Each row has a name. Each question is about the rows just above it.

Badi: [143 147 100  78 129 101 150 147  56]
nupi: [114 105 205 113 138 140 131 181 113]
dumu: [163 100 165  94 151  94 136 173 114]
Siza: [133 109 160  68 154 170 103 148 144]
gon: [109 109  78 115  96 120 139 101 118]
revu: [ 94  91 125 143 141 117 106 152 126]
Lufu: [116 135 102 129 136  97  94  96 132]
bato: [114 105 205 113 138 140 102 135 107]
vir: [138 158 127 150 126 146 154 157  69]
Shuffled nupi with one entry gone: [181 138 131 140 114 113 113 105], missing | [205]
Which entry of Lufu is missing from [ 94 132 129 116 135  96 102  97]? | [136]
Shuffled gon with one entry gone: [109 115 139  78  96 120 118 109], missing | [101]
vir without one entry, shuffled: [138 126  69 158 127 154 146 150]. Gone: | [157]
revu without one entry, shuffled: [141  91 152 143 117  94 126 106]. Gone: | [125]

vir: [141 176 209 150 165 111 144 161 172 126 120 165 107 120  97 106]
kunat: [121  78  65 118  72 134 126 116  97 118 168 106 178 135 179 141]
Lufu: [115  90  47  96 102 155 103  84  88 142 109  78 124 131 143 152]
nupi: [124  79  88 129  73 126 123 129 104 116 185 117 189 138 177 137]
Badi: [136 123 167 157 108 100 167 165 143 110 196 166 189 134 159 115]
nupi without one entry, shuffled: [123 117 129 137  79 185 189 104 116  73 138 129  88 126 177]. Gone: | [124]
Badi without one entry, shuffled: [167 165 157 196 115 159 100 167 189 134 136 143 108 123 110]. Gone: | [166]
Badi without one entry, shuffled: [134 110 157 136 165 115 196 167 189 123 100 159 108 143 167]. Gone: | [166]

bato: [140  57 123 133 134 132]
tani: [151 142  58 125 141 111]
Lufu: [156  57 144 117 136 131]
kunat: [129  57 130 128 138 141]
Which entry of bato is missing from [ 57 140 134 123 132]? | [133]
Which entry of kunat is missing from [129 138 141  57 130]? | [128]
Which entry of tani is missing from [125 141  58 111 151]? | [142]
Which entry of tani is missing from [111 151 142  58 125]? | [141]

kunat: [123 124 129 136 141 125 118 130 117 124 133 113 142 157 112 132 125 133
 123 120]
Badi: [116 103 127 122 121 120  78 110 135 132 152 119 144 148 103 131 128 124
 152 128]
vir: [128 127 129 128 127 129 129 129 130 129 128 128 128 129 128 127 128 128
 128 127]
Zunim: [115 116 131 150 162 120  96 129 102 117 145  87 167 207  84 133 120 146
 114 103]
Lufu: [126 125 127 124 123 133 137 134 130 136 134 126 124 127 129 130 131 129
 117 133]
nupi: [126 133 137 137 131 128 131 126 118 133 139 135 133 130 138 127 133 134
 128 132]
Which entry of Badi is missing from [131 119 152 103 103 132 152 110 148 120 135  78 128 116 122 128 127 124
 144]? | [121]
Shuffled Zunim with one entry gone: [114  84 150 207 120 116 167 115 129 103 117 131 102  96 145 146  87 120
 133], missing | [162]
Shuffled kunat with one entry gone: [124 132 130 129 141 112 133 124 123 157 125 125 118 142 123 136 133 120
 113], missing | [117]

Zunim: [141 140 153 133 139 152 150 148 153  83 140 134  81  86 103 137 143 139
 134 141 144  99 155 135 101  66  88 127 146  87  82  88 143 136 140 131
 108 109  83 157  84 144 104 114]
Badi: [127 127 119 112 129 122 108 114 117 177 101 103 160 170 153 105 126 117
 127 133 128 167 122 122 184 188 166 122 113 157 189 180 108 123 110 134
 144 150 192 117 154 126 158 107]
dumu: [105 114 125 126 116 107 112 102 124  94 118 114 101  97 129 113 123 127
 128 113 123  95 105 122  98  77  98 119 108 102  91 105 126 121 120 120
 110 108  91 100 113 106 107 110]
tani: [148 146 158 154 166 170 156 159 155  72 173 138  99  89 118 146 134 140
 140 139 150  99 159 160  84  64  79 145 176 105  87  88 167 119 138 143
  89 116  87 173  98 173 103 162]
Siza: [122 114 107 105 112  98 102  92  86 144 119 108 141 158 127  98 110 118
 106 115 123 122 115 114 154 162 147 132 102 137 134 152  96 130 120 111
 148 141 151 108 148 113 156 115]
bato: [118 136 114 147 137 140 149 133 146 132 143 134 123 139 139 151 127 126
 136 129 128 130 138 130 142 126 120 118 136 127 140 139 144 138 140 142
 136 134 130 133 125 145 128 132]
Which entry of tani is missing from [145 173  99 119 154  87  99 162 146 103  72 173  87 140  98  89 160 134
 146 166 140 156 150 159 138  84 148 170 105 143  88  64 173 159  79 167
 158  89 138 155 176 139 118]? | [116]
tani without one entry, shuffled: [154 146  87 159 150 139 140 160 158 103 140  89 145 173 173 170  87  72
 119 138 176 155 167  79  99 166 156  89 162 138 146 173  84  98 159 105
  64 143  99 134 118  88 116]. Gone: | [148]
Siza without one entry, shuffled: [137  96 158 147 114 132 107 108 115  86 112 148 115  92 156 141 119 120
 102 106 110 152 144 123 114 130 122 154 127 115 134 102 118 105  98 111
  98 141 108 113 122 148 151]. Gone: | [162]
Zunim without one entry, shuffled: [ 88 140 114 146 141 140 104 134 136 103  82 144  99 148 157 101 137 150
  87 133 140 131  66  84 108 109 144 139 135  83 153 139  86  88 152  81
 143 134 155 143 153  83 141]. Gone: | [127]
dumu without one entry, shuffled: [ 97 127 114 113 106 107 122 119 126 116 114 108 105  95 105 125 121 128
 124 129 105 113 123 108  91  91  98 113 100 126 101 120 110 102 102  94
 110 107  98 120  77 123 112]. Gone: | [118]

vir: [108 125 139 174 123  94 162  99 117 104 146 133 134 127  98  99 107 128
  77 139 176 136 123 166 122 116 134 139 149 133 103 104 136 129 144 157
 119 129 130 115 180 113 130 101 123]
gon: [108 125 139 174 123  94 162  99 117 104 146 133 134 127  98  99 107 128
  77 139 176 136 123 166 122 116 134 139 149 133 103 104 136 129 144 158
 138 121 144 139  91 101 134 138 110]
kunat: [144 129 142 105  93 133 131 162  99 142 139 135 109 132 140 151 144 137
 140 109 104  89  91 142 141 131 140 126 138 139 108 141 127 146 106 157
 119 129 130 115 180 113 130 101 123]
Siza: [144 129 142 105  93 133 131 162 168 142 139 135 109 132 140 151 144 137
 140 109 139  89 183 142 141 131 140 126 138 139 108 141 127 146 106 157
 137 129 130 115 180 113 130 101 123]
Siza without one entry, shuffled: [105 127 109 141 142 113 130 140 131 126  89 109 142 131 144 139 139 135
 132  93 168 139 101 129 130 138 144 146 123 183 108 115 140 106 141 129
 137 162 151 137 180 142 140 157]. Gone: | [133]
Siza without one entry, shuffled: [115 138 142 129 131 132 151 109 101 168 139 130 133 162  93 106 141 144
 180 140 144 140 131 139 146 183  89 126 109 127 141 142 142 137 105 130
 123 135 139 157 137 108 129 140]. Gone: | [113]
Shuffled gon with one entry gone: [110  99 174 101 176 139 134 122 136  91 134 123 133 139 121  94 107 158
 129 144 116 144 117 125 123  99 127 133 134 104 138 104 138  77 103 146
 139 139 108  98 136 149 162 128], missing | [166]
Shuffled kunat with one entry gone: [144 135 131 130 109 142 109  91 126 138 101 105 144 146 115 140 137 142
 131 141 130  89 113 123  99 129 141 129 108 139 180  93 132 106 140 133
 104 157 142 162 140 151 139 127], missing | [119]
vir without one entry, shuffled: [103 108 133 134 123 117  99 144  99 162 122 166 116 125 119 104  77 133
 139 123 115  94 129 176 113 101 139 130 123 134 146 180 107 136 129 136
 174 149 104 128 130 139  98 127]. Gone: | [157]

Zunim: [187 186 141  73 194 200  52 163 132 197  53 192  85  93  98  46 129 199
 156 121  40 111 145 169 181 110  44 200 187  67  95 129 166  50  82  44]
Siza: [175 199 121  51 200 196  78 149 109 187  41 181  60 131 197  40 163 199
 141  96  53  85 177 155 170 148  64 163 131 187  44  44 193  94 195 111]
Lufu: [187 186 141  73 194 200  52 163 132 197  53 199  85  93  98  46 129 199
 156 121  40 111 145 169 181 110  44 176 149 163 140  62 146 164 176  78]
Which entry of Lufu is missing from [169 140  44  85 163  98 145 141 146 181 199  40 164 176  78 187 110  62
 156 197 129 186 163 199  46  73 132  93 111 194  52  53 121 149 176]? | [200]
Which entry of Lufu is missing from [121  53  62 145  46 186 163 194 164 149 140  40 156 199 197  93 146  85
 132 129 200 176 187  73 110 141 111  98 169 176 163  44 199 181  52]? | [78]
Shuffled Zunim with one entry gone: [121 169 200  93  44 187  44 132 163  40  82  50 145 141 111 181  98 187
  73  85 192 197  52  53 166 199 110 200 186  95 129 194 156  46 129], missing | [67]
Shuffled Lufu with one entry gone: [164 194  93 145  98 176 199 187 141 181  73 110 186 146 176 132 163 156
  46 200 169 163 129 111  44  53  85 140  62  40  52 121  78 199 197], missing | [149]
Lufu without one entry, shuffled: [199 187 121 200 176 146 164  52 186  40 110 163  46 181 141  78  73 149
 129 199 163  53 194  93  62 156 140  85  98 169 132 197  44 111 176]. Gone: | [145]
Shuffled Lufu with one entry gone: [ 52 176  62 132 129 146  85  73 163 164 149  78 145  46 156 140 187  93
  40 111 186  44 194 163 110 169 121  98  53 181 176 200 199 199 197], missing | [141]
Shuffled Siza with one entry gone: [ 64 199  94 141 197  53 187 200  44  96 121 199  85 163 111 163  44  60
 131 131 187 155  41 175 170  78 148  40  51 181 177 193 149 195 109], missing | [196]

kunat: [134 140 134 135 137 134 121 125 125 126 139 143 124 123]
revu: [100 132 129 149 148 125 149 183  90 141 110 101 216 145]
Badi: [116  99 144 110 124 132 187 139 123 105 163 111 149 143]
bato: [123 135 132 131 136 132 143 143 127 133 128 125 151 150]
tani: [140 133 130 137 129 133 128 131 144 141 127 134 126 135]
Which entry of bato is missing from [127 136 143 131 132 123 133 125 128 135 132 143 150]? | [151]
Which entry of revu is missing from [216 141 183 145 125 110 149 149 129  90 132 100 101]? | [148]
Which entry of tani is missing from [133 140 131 133 135 129 127 130 144 134 126 137 141]? | [128]
revu without one entry, shuffled: [141 149 145 125 100 110 132 216 183 149 129  90 148]. Gone: | [101]

bato: [169 142 160 138 148  73 108  82]
nupi: [174 127  96 137 100  71 136 125]
Lufu: [165 155 186 134  85 203 125 190]
kunat: [136 192  92 166 185  69  56 111]
gon: [ 65 164 136  56 185  93 188 142]
revu: [154 158  63 196 118 105 185 184]
tani: [158 187 114 123  55 154 173 153]
vir: [175 103  68 148 120 110 147  68]
Which entry of tani is missing from [ 55 173 158 154 114 187 123]? | [153]
tani without one entry, shuffled: [ 55 173 153 114 158 187 123]. Gone: | [154]
Shuffled vir with one entry gone: [ 68  68 175 110 120 147 103], missing | [148]

Siza: [102 102 131  90 151 103]
Zunim: [201 151 144 130 188 123]
bato: [115 141 180  89 143 179]
vir: [140 119 200  64 150 103]
Lufu: [102 102 131 128  95 184]
dumu: [114 192 128 144 148 160]
gon: [161 199 190 162 186  85]
nupi: [ 76 105 142 106 102 194]
gon without one entry, shuffled: [186 162  85 190 199]. Gone: | [161]
bato without one entry, shuffled: [143 179 115  89 141]. Gone: | [180]

nupi: [128 154 108 128 127 120 106 155 127 118 112 126 120 108]
kunat: [135 133 139 140 141 142 135 137 138 105 126 102 124 121]
Lufu: [136 113 142 126 119 185  88 116 141 144 118 110 133 138]
vir: [132 131 131 126 120 132 132 131 128 122 119 119 124 124]
gon: [141 118  94 151 123  75 133 121 125  74 126 126 128 120]
bato: [113 113 137 127 131  77 126 130 114 134 148 191 127 133]
Shuffled vir with one entry gone: [124 132 131 128 132 124 126 132 122 131 119 119 131], missing | [120]
Shuffled Lufu with one entry gone: [141 133 118 119 136 116 138  88 113 144 110 142 126], missing | [185]
gon without one entry, shuffled: [120 123  94 125 118 141 126 126 133 121 128 151  74]. Gone: | [75]
Shuffled Lufu with one entry gone: [141 138 133  88 136 113 116 142 110 144 118 126 119], missing | [185]
kunat without one entry, shuffled: [105 126 135 142 138 121 139 140 141 137 135 124 133]. Gone: | [102]
Shuffled kunat with one entry gone: [138 133 135 124 141 135 126 102 121 137 105 139 140], missing | [142]
nupi without one entry, shuffled: [120 106 154 118 108 108 120 126 112 127 128 128 127]. Gone: | [155]

Siza: [149 144  71  94 150 169 106]
Badi: [135 155  73  42 155 182 116]
revu: [125 102 124 133 123 120 117]
Lufu: [111 105 158 202 114 157 116]
Shuffled revu with one entry gone: [120 124 125 123 102 133], missing | [117]
Which entry of Lufu is missing from [105 114 157 111 202 116]? | [158]
Siza without one entry, shuffled: [ 71  94 106 150 144 169]. Gone: | [149]
Shuffled Lufu with one entry gone: [116 158 114 202 105 157], missing | [111]

dumu: [176 153 117 115]
Lufu: [ 78 101 134 133]
nupi: [ 94 101 128 184]
Badi: [ 78 101 113 127]
gon: [162 183  71  70]
Shuffled Lufu with one entry gone: [ 78 134 101], missing | [133]
gon without one entry, shuffled: [162  70 183]. Gone: | [71]

